[[136 155 122 117 133 121 130]
 [137 117 128 146 123 121 111]
 [125 141 124 127 126 115 112]]
126

[[100 121 129 115 143 120 147]
 [152 118 121 150 138 145 147]
 [156 130 126 116 104 141 107]]
104

[[125 111 122 114 126 150 124]
 [117 114 122 132 113 130 117]
 [127 113 114 122 114 124 117]]
114

[[150 138 146 111 139]
 [155 139 149 105 140]
 [131 125 130 140 139]]
130

[[139 139 148 146]
 [137 144 152 149]
 [127 130 135 157]]
130

[[124 132 146 141]
 [112 147 123 151]
 [146 147 126 104]]
147

[[113  99 138 125]
 [106 119 144 150]
 [114  98 139 128]]
98

[[133 107 102 118]
 [124 108 136 144]
 [111 147 152 126]]
147
---
[[116 154 119 134 114 149]
 [141 157 137 133 143 112]
 [152 114 126 138 102 128]] ans = 126

[[124 114 153 137 112]
 [144 140 133 149 136]
 [145 137 134 154 141]] ans = 134

[[155 118 129 141]
 [155 116 133 136]
 [155 122 142 145]] ans = 142

[[122 112 107 157 146]
 [130 144 149  98 122]
 [123 121 124 124 131]] ans = 124

[[121 124 121 157]
 [124 125 130 123]
 [126 124 130 141]] ans = 130

[[152 121 136 132 141]
 [118 134 129 105 131]
 [145 126 131 128 135]] ans = 131

[[135 130 123 129 138 128 133]
 [131 142 126 131 130 133 129]
 [142 135 118 130 152 127 138]] ans = 118

[[136 129 129 127 139 123]
 [150 128 129 125 122 117]
 [141 128 129 126 123 120]] ans = 129
---
[[127 104 124 129]
 [131 122 121 125]] Out: 121

[118 123 127 153 137 126 131] Out: 126

[[123 134 123 119 102]
 [144 134 125 132 104]] Out: 132

[123 129 150 118] Out: 150

[105 128 107 127 139 137] Out: 139

[[149 134 106 126]
 [107 134 155 135]
 [157 154 115 128]] Out: 115
---
[[125 104 151 115 134 128 129]
 [126 132 155 119 148 132 139]
 [129 113 149 121 129 131 132]] value 151

[126 133 133 154 128 125 127] value 133

[[101 113 112 115 145 129]
 [103 117 113 118 135 121]] value 112

[154 156 131 101 107 115] value 131

[[117 117 152 128 136 148 128]
 [129 123 136 119 116 141 152]
 [118 115 153 129 135 148 128]] value 152

[[122 144 132 118 129 144]
 [132 149  99 107  98 157]] value 132

[137 130 123 156] value 123
---
Q:
[[135 134 136 135 128 133 102]
 [128 130 151 142 129 121 151]
 [125 132 147 137 126 129 124]]
A: 128

Q:
[[130 128 127 132 130]
 [133 136 109 128 139]
 [128 130 103 125 114]]
A: 127

Q:
[[118 128 134 121 129 130 116]
 [114 122 140 129 127 144 137]
 [139 123 137 131 133 103 119]]
A: 129

Q:
[[110 125 114 118]
 [131 105 145 121]
 [103 131 109  99]]
A: 125

Q:
[[120 137 107 112 130 135 133]
 [111 116 133 130 130 123 131]
 [117 134 133 124 122 127 138]]
A: 130

Q:
[[111 112 130 144 134 117]
 [121 148 146 138 130 133]
 [136 154 119 129 123 138]]
A: 144
---
[[134 138 134 102]
 [130 132 130 119]] ==> 134

[[111 109 119 120 119]
 [126 123 121 127 127]
 [104 110 102 104 121]] ==> 127

[[123 156 122 143 123]
 [115 107 114 138 115]] ==> 143

[[101 106 107 125 129 109]
 [132 120 105 153 147 104]] ==> 129

[[150 153 128 119 119 126 129]
 [140 143 139 136 144 152 107]
 [102 104 145 126 132 147 111]] ==> 152

[[131 127 148 122 127]
 [121 126 156 123 132]
 [131 128 141 124 128]] ==> 123

[[108 113 126 131 132 131 105]
 [137 136 107 129 122 107 133]
 [114 121 131 116 106 128 109]] ==> 107

[[123 137 127 130 131 137 121]
 [127 145 106 132 125 115 131]] ==> 137

[[140 120 116 147 151 109 124]
 [132 126 128 155 115 153 146]] ==> 109

[[127 106 128 148 132]
 [134 129 109 120 148]] ==> 148
---
[[124 154 133 101 136]
 [126 150 117 121 131]
 [133 129 137 109 135]] -> 154, 101

[125 124 102 119 155] -> 155, 102

[[119 129 135 110 144 130 118]
 [117 111 129 124 143 134 121]
 [126 135 126 133 150 138 115]] -> 150, 110

[[116 136 107 109 108]
 [139 121 116 114 138]
 [108 146 127 145 145]] -> 146, 107

[113 106 145 130] -> 145, 106

[[100 104 151 121 132 138]
 [137 101 122 112 117 107]
 [101 123 109 139 101 111]] -> 151, 100
---
[[140 152 112 133 137 131 119]
 [120 139 137 130 138 127 122]
 [113 146 107 118 121 118 137]] >> 133

[101 129 124 131 134] >> 131

[[105 137 108 110]
 [142 138 123 154]
 [109 108 116 142]] >> 110

[127 150 143 124] >> 124

[116 141 105 128 142] >> 128

[146 118 104 130 116 132 138] >> 130

[[130 122 121 136 123 148 147]
 [109 151 118 150 113 136 134]
 [111 108 116 121 113 110 132]] >> 136

[129 125 152 122] >> 122

[130 128 126 128 129 155] >> 128

[148 115 106 149 146 151] >> 149
